[[116 150 132 131 122 130 156 122 126]
 [118 141 125 134 112 119 138 117 135]
 [133 127 149 139 141 144 140 141 134]
 [105 122 117 119 107 109 123 110 112]
 [140 109 129 127 140 133 106 137 129]
 [132 130 130 127 144 150 128 133 131]]
->
[[126 135 134 112 129 131]
 [122 117 141 110 137 133]
 [156 138 140 123 106 128]
 [130 119 144 109 133 150]
 [122 112 141 107 140 144]
 [131 134 139 119 127 127]
 [132 125 149 117 129 130]
 [150 141 127 122 109 130]
 [116 118 133 105 140 132]]

[[138 138]
 [142 144]
 [101 120]
 [109 113]]
->
[[138 144 120 113]
 [138 142 101 109]]

[[132 143 133 104 123 126 127 141 120 137]
 [110 118 139 131 115 134 132 127 129 119]
 [134 128 127 128 127 131 122 130 126 126]
 [131 130 126 131 128 130 125 131 132 126]
 [132 125 130 134 132 134 124 128 135 128]]
->
[[137 119 126 126 128]
 [120 129 126 132 135]
 [141 127 130 131 128]
 [127 132 122 125 124]
 [126 134 131 130 134]
 [123 115 127 128 132]
 [104 131 128 131 134]
 [133 139 127 126 130]
 [143 118 128 130 125]
 [132 110 134 131 132]]

[[137 121]
 [123 131]
 [145 110]
 [130 126]
 [145 104]]
->
[[121 131 110 126 104]
 [137 123 145 130 145]]

[[134 136 118 128 127 130 137 136 128 115 125 124 126 124 122 134]
 [133 120 132 132 130 106 131 126 134 121 134 127 128 126 112 132]]
->
[[134 132]
 [122 112]
 [124 126]
 [126 128]
 [124 127]
 [125 134]
 [115 121]
 [128 134]
 [136 126]
 [137 131]
 [130 106]
 [127 130]
 [128 132]
 [118 132]
 [136 120]
 [134 133]]

[[124 115 129 132 131 142]
 [127 122 131 121 131 142]
 [115 118 127 134 133 118]
 [151 147 133 139 123 144]
 [122 132 125 122 128 112]
 [116 113 126 121 128 116]
 [135 142 132 120 130 140]]
->
[[142 142 118 144 112 116 140]
 [131 131 133 123 128 128 130]
 [132 121 134 139 122 121 120]
 [129 131 127 133 125 126 132]
 [115 122 118 147 132 113 142]
 [124 127 115 151 122 116 135]]
---
[[122 116 151 152 119]
 [137 120 127 128 131]]
->
[[137 120 127 128 131]
 [122 116 151 152 119]]

[[136 125 122 134 127 131]
 [148 138 130 128 148 120]
 [156 135 128 132 156 121]
 [104 127 127 114 115 127]]
->
[[136 125 122 134 127 131]
 [104 127 127 114 115 127]
 [156 135 128 132 156 121]
 [148 138 130 128 148 120]]

[[130 135 134 134 149 128 130 137 141]
 [129 131 136 122 118 127 128 117 116]
 [134 124 122 138 120 136 136 134 136]
 [120 117 123 131 130 135 147 134 136]
 [113 129 130 109 121 120 120 115 110]]
->
[[134 124 122 138 120 136 136 134 136]
 [120 117 123 131 130 135 147 134 136]
 [113 129 130 109 121 120 120 115 110]
 [130 135 134 134 149 128 130 137 141]
 [129 131 136 122 118 127 128 117 116]]

[[147 152 115 130 154 148]
 [112  99 148 121 104  98]
 [122 114 126 114 127 120]
 [115 114 121 117 116 118]
 [137 127 137 123 124 105]
 [115 111 129 119 110 110]
 [124 136 110 133 121 131]]
->
[[124 136 110 133 121 131]
 [147 152 115 130 154 148]
 [115 114 121 117 116 118]
 [122 114 126 114 127 120]
 [115 111 129 119 110 110]
 [137 127 137 123 124 105]
 [112  99 148 121 104  98]]

[[140 105 139 131 150 149 149 123 155 121 135 127 140 122 128]
 [156 145 117 112 108 122 123 124 111 110 122 129 128 107 138]
 [128 105 125 140 141 155 148 127 137 110 132 119 154 124 125]]
->
[[156 145 117 112 108 122 123 124 111 110 122 129 128 107 138]
 [128 105 125 140 141 155 148 127 137 110 132 119 154 124 125]
 [140 105 139 131 150 149 149 123 155 121 135 127 140 122 128]]

[[153 133 124 140 133 133 123 117]
 [127 123 128 122 128 126 125 123]
 [121 144 112 122 142 140 129 112]]
->
[[121 144 112 122 142 140 129 112]
 [153 133 124 140 133 133 123 117]
 [127 123 128 122 128 126 125 123]]

[[132 133 139 120 156 112 147 120 157]
 [150 154 103 133 113 129 114 105 137]]
->
[[150 154 103 133 113 129 114 105 137]
 [132 133 139 120 156 112 147 120 157]]
---
[[118 118 118 127 134 120 125 131 126 126 140 132 118 120 131 124]
 [139 134 135 118 126 133 141 126 137 124 113 148 129 143 126 135]
 [135 130 130 155 138 149 137 144 106 107 123 142 140 134 144 134]
 [122 136 146 138 135 111 128 114 117 126 126 123 145 121 114 117]
 [123 124 122 110 121 128 132 113 121 124 120 136 138 121 113 119]]
->
[[122 136 146 138 135 111 128 114 117 126 126 123 145 121 114 117]
 [139 134 135 118 126 133 141 126 137 124 113 148 129 143 126 135]
 [135 130 130 155 138 149 137 144 106 107 123 142 140 134 144 134]
 [123 124 122 110 121 128 132 113 121 124 120 136 138 121 113 119]
 [118 118 118 127 134 120 125 131 126 126 140 132 118 120 131 124]]

[[129 126 139 124 113 114 117 132]
 [128 129 130 135 139 119 127 124]
 [133 126 126 131 130 127 133 133]
 [135 110 120 115 106 139 132 142]
 [141 133 122 122 134 130 131 135]
 [131 131 125 127 135 135 136 130]]
->
[[129 126 139 124 113 114 117 132]
 [128 129 130 135 139 119 127 124]
 [133 126 126 131 130 127 133 133]
 [131 131 125 127 135 135 136 130]
 [141 133 122 122 134 130 131 135]
 [135 110 120 115 106 139 132 142]]

[[111 117 130 141 143 107 116 149 115 127 106 110]
 [140 144 100 148 140 127 146 138 113 145 130 129]
 [129 131 131 130 129 127 128 127 129 127 127 128]
 [130 113 113 152 107 132 146 128 147 108 121 111]]
->
[[129 131 131 130 129 127 128 127 129 127 127 128]
 [111 117 130 141 143 107 116 149 115 127 106 110]
 [130 113 113 152 107 132 146 128 147 108 121 111]
 [140 144 100 148 140 127 146 138 113 145 130 129]]

[[106 116 151 113 131]
 [135 118 125 112 145]
 [118 113 143 132 111]
 [105 107 141 109 137]
 [127 149 144 112 142]
 [149 135 109 144 136]
 [140 151 116 142 133]]
->
[[106 116 151 113 131]
 [127 149 144 112 142]
 [118 113 143 132 111]
 [105 107 141 109 137]
 [135 118 125 112 145]
 [140 151 116 142 133]
 [149 135 109 144 136]]

[[150 128 151 126 135 126 149 114 132 127 150 148 136]
 [134 141 138 128 134 139 150 118 127 137 146 135 136]
 [127 137 129 129 133 135 139 130 120 138 136 127 132]
 [145 115 141 130 132 114 127 135 126 125 135 144 129]
 [141 119 139 130 134 114 131 139 115 132 137 139 130]]
->
[[150 128 151 126 135 126 149 114 132 127 150 148 136]
 [145 115 141 130 132 114 127 135 126 125 135 144 129]
 [141 119 139 130 134 114 131 139 115 132 137 139 130]
 [134 141 138 128 134 139 150 118 127 137 146 135 136]
 [127 137 129 129 133 135 139 130 120 138 136 127 132]]

[[121 111 154 135 144 154 136 145 116 115 141]
 [140 150 115 129 126 110 128 120 146 142 127]
 [114 147 155 104 131 108 105 112 157 155 102]]
->
[[114 147 155 104 131 108 105 112 157 155 102]
 [121 111 154 135 144 154 136 145 116 115 141]
 [140 150 115 129 126 110 128 120 146 142 127]]
